128 stands for zero in the data rows.
Every row has a hidden score. In each pair, how much higher is the second row's than the first's? 15 means about the same, 30 much higher and 0 much lower. The score is a weighted sum of the row's numbers plus the product of two more (or one squared), each taken from its middle value.
[146 125  50  99 111  91 191 183 145  98 102  76 131  76]
[221 148  99 125 135 104 208 144 139 120 111 191 119 146] >> 9
[120  93 114 169 119 162 126 112 133 139 154 100 141 150]
[150 105 143 150 149 111 129 143 106 112 160 142 108 155] >> 14
[150 115 144  49 150  91  87 104  96 166  98 151 126 114]
[ 93 159 170 101 123  83 133 124  86 148 110 119 134 129] >> 12
[170 170 117  82  53 129 169 158 139 140 153 155  97 116]
[195 191 140  52 140 106  93 128 104 179  74  91 166 108] >> 26
[138 199 107 106 121 165 101 101  71 174 127  82 107 104]
[118  53 144  78 150  99 191  96  85  33 105 146 135  94] >> 16
[177 146 176  56 148 122 131 145 154 133 145 110 143 119]
[140 161  98 124 123 164 159 119 131 157 119 202 104 102] >> 7
[ 76 201  75 143 103 183 144 160 125 140 157  94 158 139]
[136  99 127 171 160 109  78  80 122  97 104 166 129 148] >> 19
[124 116 137 208 118 133 104 133 134  77 151 102 123 160]
[137  42 172 162  94  98  99 154 136  75 137 135 121 130] >> 16
[128 149 160  85 111 112 113 123 115 153 105 132 146 118]
[ 86  77 118 137   8  59 133  86 195  97 150 137 206 150] >> 12
[117  97 110 152 135 135  96 142 126  88 142 156 130 128]
[155 121 132 107 113 158  87  90 119 117 125 137 121 148] >> 15
[161 151 148 113 166 132 150 112 160 109  74 120 108 159]
[151 140 145  71 122  75 123  74 124 131  41 138 163 125] >> 16
[177  49 122 174 160 133 104 108 145 128  90 152 164 153]
[126 101 124 125 150 125  96 124  99 145 135 142 151 101] >> 9
[ 98 137 112 106 126 123 105 131 139 106  87 150 153 104]
[100  81 150 118 118 186 132 106  99 120 153 164 160  95] >> 13
[138 141  99 106 132 134 136 124 149 116 118 154 129 132]
[147 143 101  88 117 149 162 188 128 132 101 121 146 115] >> 15
[161  61  70 169 110 125 167 152 149 128 150 113 141 137]
[143 160 138 133 148 142  98 113 124 131 106 140 113 171] >> 6
[116 110 152 107 139 105 108 133  58 171  77 121 161  44]
[159 100  62 115 136 119  94  93 104 125 126 154 111 130] >> 21
[ 55 139 140 128 143 148 151 116  92  71 122 117 192  63]
[ 96 130 129 131  61  95 165 145 108 135 118 150  84 129] >> 15
[147  83 195 156 163 136 138 135 153  88 127 120 123 157]
[148 113  86 119 117 182 136  82  88 149 170 119 107 125] >> 12
[ 95 105 130 137  54  36 148 136 173 142 183 175 197  71]
[118 163 157  90 113 155 100 112 120 154 104  88  91 117] >> 24
[122 158  85 109  67 128 115 114 155 175 125 107 164 102]
[129 137 166  63 116 112 192 130 115 197 101 140 147  98] >> 16
[ 92 114 156 115 118 142  94 158 146 113 121 106 125 161]
[123 133 181 151 145 136 103 190 137 104 127  94  83 160] >> 14
[152 149  79 132 112 123 115  79 130 147  80 144 214 104]
[117 158 182 123 116 143  90 166  99 123 112 132  76 164] >> 14
[ 72 119 135 133 169 115 148 134 108 127 136 111 155 164]
[164 114 118 157 152 135 147 141 125 148  81 141 136 117] >> 12
[114 131 137 146 129 142 101 178 101 127 139 114 133  75]
[146 102 166 138 117 150 157 134 155 106 168 111 103 157] >> 14
[160 167 116 103 152 186 131 126 140 147 150 187 122  89]
[158  70 120 174 170 132 121 133 175 122 135 140 153 117] >> 11
[101 140 112 157 132 140 119 110 135 150 131 170 162 104]
[166 162 155 114 135 170 202 195 122 111 139 151 121 123] >> 13
[113 134 147 145 153 144 136 146 152  83 160 115 120 171]
[ 91 196  78 147 122 147 146 159 153 165 153 101 193 107] >> 15
[115 114 142  96 144 141 112 165 135 156 121 149 101 148]
[124 113 174 144 142 156 100 140 112 125 133 148 113 125] >> 15
[ 70  96 143 146  92  78 100 144 159 110 127  88 120 167]
[135 132 166 140 113 134  93 170 176 122 128  42  81 161] >> 15
[130  93 196 151 120 138  95 151 112  68 107  51  33 130]
[ 91 104 106 130  71 117 157 142 100 114 145 147 136 112] >> 15
[137 154  96 144 131 168 120 173 108  77 134 110 146 123]
[103 142  59 158 152 110 143 118 158 138 132  75 136 106] >> 18
[168 120 134 116  95 110 165 102 143 191 115 155 145 115]
[154 181 166  96  67 149 106  94  79 155 121 125 141 142] >> 25
[147 152 126 112  95 116 151  99  85 167 157 175 109  79]
[181 173 136 142 150  90 133 103 126  85  80 190 109 136] >> 15
[132 150  90  84 150 140 158  92 120 129  91 147 132 102]
[ 77 116 158 162 147 132 131 142 116  31 142 127 119 209] >> 15
[145  81 106 103  96 163 149 119 107 150 176 108 189 112]
[120 100 140 121 147 135 141 148 130 103 104 131 138 133] >> 19
[117 129 147 145  74 101 100 129 167 162 115 130 178 124]
[209  88 140 103 111 105 154 134 143 181 109 116 138 161] >> 13
[ 79 131 145 127 106  94 123 141 123 132 147 107  76 162]
[166 163 101  80 131 119 153 160 141 171 100 114 167 140] >> 19
[167 116 123 104 132 127 119  58 145 161 124 130 150 120]
[136 106 112 103 134 115 129  64 173 167 124 175  96 167] >> 17
[126 175  98 139 103 130 151  86 136 158 114 119 182 129]
[100 163 141 168  91 135 110 165 133  97 136 121 143 162] >> 13
[148 107 109 115 134 135 102  62 122 169 147 145 146 134]
[121 112 111 120 112 118 162 131 122  69 113 151 133 143] >> 19
[111 127 149 161 124  89 128 128 133 103 139 149 135 178]
[142 186  89 168 134 181 150 159 189 137 172 102  82 164] >> 14
[120 126 118 138 130 178 152  55 145 190 162 137 105 155]
[104 123 105 104  90 147 145 119 137 142 156 146 123 131] >> 15
[170 116  74  66  96 101 197 136 166 127  82 107 126  99]
[106 157 124 128  23  57 106  76 149 213 153 110 187 104] >> 15
[122 129  90 161  34 141 163 148 112 153 134 165  85 118]
[ 53 198 145 151 157 133  87 115 155 165 192  64 121 137] >> 24
[170 138 132  91 102  78 111 130 134 156  81  87 117 164]
[228 134 117  34 205 131 136 161  87 207  86  92 196 122] >> 17
[ 92 122 141 146 149 127 104 153 123 135 148 117  92 139]
[114 128 149 166  88 134 107 163 156 105 128 115 127 151] >> 15
[102 167 147  73 142  97  86  99 121 172  92  35 158 149]
[159 120  97  81 131  78 130  99 128 127  70 120 233 141] >> 20
[113  95 145 167 146 170 114  96 136  90 181 127  86 149]
[ 81  96  99 148  66 127 153 119 161 139 152 119 109 129] >> 18
[139 161  96  55 117 129 151 177  91 131 121  94 147 100]
[117 121 182 128 119 157  75 149 127  97 173 142  89 170] >> 17
[ 86 120 154 123  80  83  97  97 123 135 114  73 159 151]
[131 145 107 105 171 152 151 141  46 161  94 160 182  89] >> 18
[ 98 151 118 167 146 176  79 105 118  98 132 118 119 131]
[151 145 149 117 153 124  75 155 145 115 104  90  98 165] >> 15
[140  95 125 174 190  93 168 120 177  62 109 102 133 133]
[163 115  90 150 166 140 134 135 136  92  77 162 158 110] >> 19
[136 206 154  24 115 131 126 124  83 158 109 105 144 133]
[138 109  52 148 163 170 140 128 161  80 169 110 139 165] >> 24
[127 169 115  91 118 124  95  92 120 180 131 105 131  96]
[160 136 109 142 165 124 142  96 131  87 129 142 124 163] >> 11
[122 172 120 100 105 122 100  87 116 133 121 105 150 109]
[127 175  97 123 120 101 130  92 124 173 148 190 141 119] >> 12
[107 140 146  86 169 123 116 131 121 173 107  95 145 164]
[132 139 176 131 123 140  60 139 121 135 156  54  89 144] >> 21
[144 160 131 105 131 165 133 123 110 114 159 128  85 152]
[ 97 148 124 135 135 122 113 177 120  81 108 100 151 155] >> 17
[147 157  94 141 144 113 136 123  90 166 130 122 177 120]
[162 178  84  79 125 155 179 168 136  90  74 158 138  93] >> 19
[121 116 148 144 142 155 126  83 101 173 238 154 130  88]
[112 107 140 124 102 124  94 148 122  75 134 114 100 136] >> 4
[134 168  64 151 124 134 138 171  44 137 140 117 178 122]
[116 175 172  71  90 106  94 125  84 173 140  70 125 136] >> 21
[ 40 134 191 105 111 131 127 127  78 105 156 138  69 142]
[124 109 102 172 121 147 108  91 108 113 196 154 153 104] >> 15
[126  98 166 166 165 146  77 139 101 152 122 125 139  70]
[ 92 144 104 142 126 127 137 124 113  98 153 139 141  95] >> 4
[148 135  85  48  92  68 117  39 151 137 115  73 166 105]
[101 107 129 141 130 139 104  93 126 127 129  97 130 125] >> 14
[147 106 116 161 136 176 153 178 151 112 131 149 123 139]
[109 167 127 111 101 155 128 108 171 121 128 131 134 155] >> 15
[130 131 191 142 131 122  98 126 153  94 107 107 104 155]
[129 121 196 152 122 135  78 163 156  98  98  62  60 180] >> 11
[181 158 100 119  94 123 122 138 155 147  77  88 121 158]
[210 209 152  78 114  90 127 106 109 206  46 129 149 133] >> 27
[140 107 151 113  99 127 129 114 151 136 101 143  74 158]
[ 68 156 170 119 105 114 114 104 153  90 110 135 133 147] >> 16
[100  87  85 153 137 120 172 115 136  97 148 108 122 134]
[133 142 120 146 130 152 104 173  86  90 139 128 139 109] >> 4
[ 87  60 112 129 156  88 144 173 106 116 117  91 170 116]
[ 64 161  75 154 114 141 180 114 113 114 151 179 125  96] >> 2
[ 93 153  98 102 106 134 115 144 132 146 132 203 170 146]
[139 128 197 139 158  94  80 159 165 110  94  84 109 168] >> 13
[119 118 158 140 118 116 117 170 154  83 133 107 137 116]
[122 149 143 139 126 141 141 108 104 128 155 163 113  91] >> 19
[238 100 119 132 157 118 180 108 179 163 137 140 143 143]
[119 221 102  68 149 132  91 142  88 157  70  86 166  53] >> 19
[154 112 162 153 124 101  61 150 133 114 119 113 129 154]
[159  99 180  76  64  63 151  75 119 177  90 142 163 102] >> 19
[ 97 132 156 199 124 147 168 161 172  70 120  88  87 144]
[129 139 129 157 148 138 110  90  98 127 103 159 141 155] >> 19
[165 156 137  90 146 186 182 108 175 181 126 161 126 133]
[166 108 178 118 152 170 150 187 140 131 111 148 104 127] >> 12
[167 148 144 137 155 159 122 140 159  99 122  99 142 154]
[139 127  89 132 181 170 147 106 121  93 114 170 133 113] >> 17
[ 99 113 125  83 164 116 147 135 130 163 108 156 144 101]
[228  79 147 106 187 129 150 159 149 141 116 171 131 124] >> 13
[129 131  67 166 152 218 195 107 118 129 144 131 111  96]
[138  87 158 129 107 133 111 146 147  70 142  54  88 175] >> 12
[173 104 109 128 119 130 143 160 169 148 102 126 149 151]
[ 83 131  86 169  84 110 216  96 155 134 164 149 105  97] >> 8
[140  74 131 111 103 121 138 128 137 144 166 183 178 104]
[147 105 133 162 137 135  85 152 140 105 105  76  83 185] >> 16
[125  98 163 179  98 134  96 146 129  59 103  88 130 171]
[ 92 144 115 136 127 108 136 130 147 112 130  93 136 123] >> 15
[106 112 183 108 117 139  98 180 143  61 126  87 123 180]
[ 82 126 104 136  90 128 122 154 143 109 129 100 152 115] >> 16
[113 157 107 118 149 122 150 122 128 128 119 132 126 124]
[119 107 101 102 155 104 126 157  57 128 121  80 202  81] >> 15
[163 107 123 119 136 124 165 125 147 145 108 181 124 131]
[174 145 147 159 127 112  90 153 140  81 174  51  99 176] >> 11
[ 93  83 158 148 191 144 127 110 157 108 146 118  95 141]
[180 155  97  75 133 184 119 144 106 178  88 142 112 108] >> 16
[163 162 126 139 127 146  83 112 132 117 121 178  91 134]
[163 104  85  90 137 109 191 120 120  85 103 152 129 134] >> 24
[157 165 156 157 142 168  91 172 137 108 117 130  96 174]
[123 158 126 134 172 167 144 129 120 123 119 136 122 143] >> 14
[142 137 155 129  59 105 134 115 124 139 168 168  82 133]
[137 126 194  99 147 135 121 134 138 133 118 132 117 158] >> 17
[ 93 146 136 114 129 144 147  93 114 199 136 169 142 141]
[129  88 105 137  97 131 125  99  87 180 194 168  80  88] >> 11
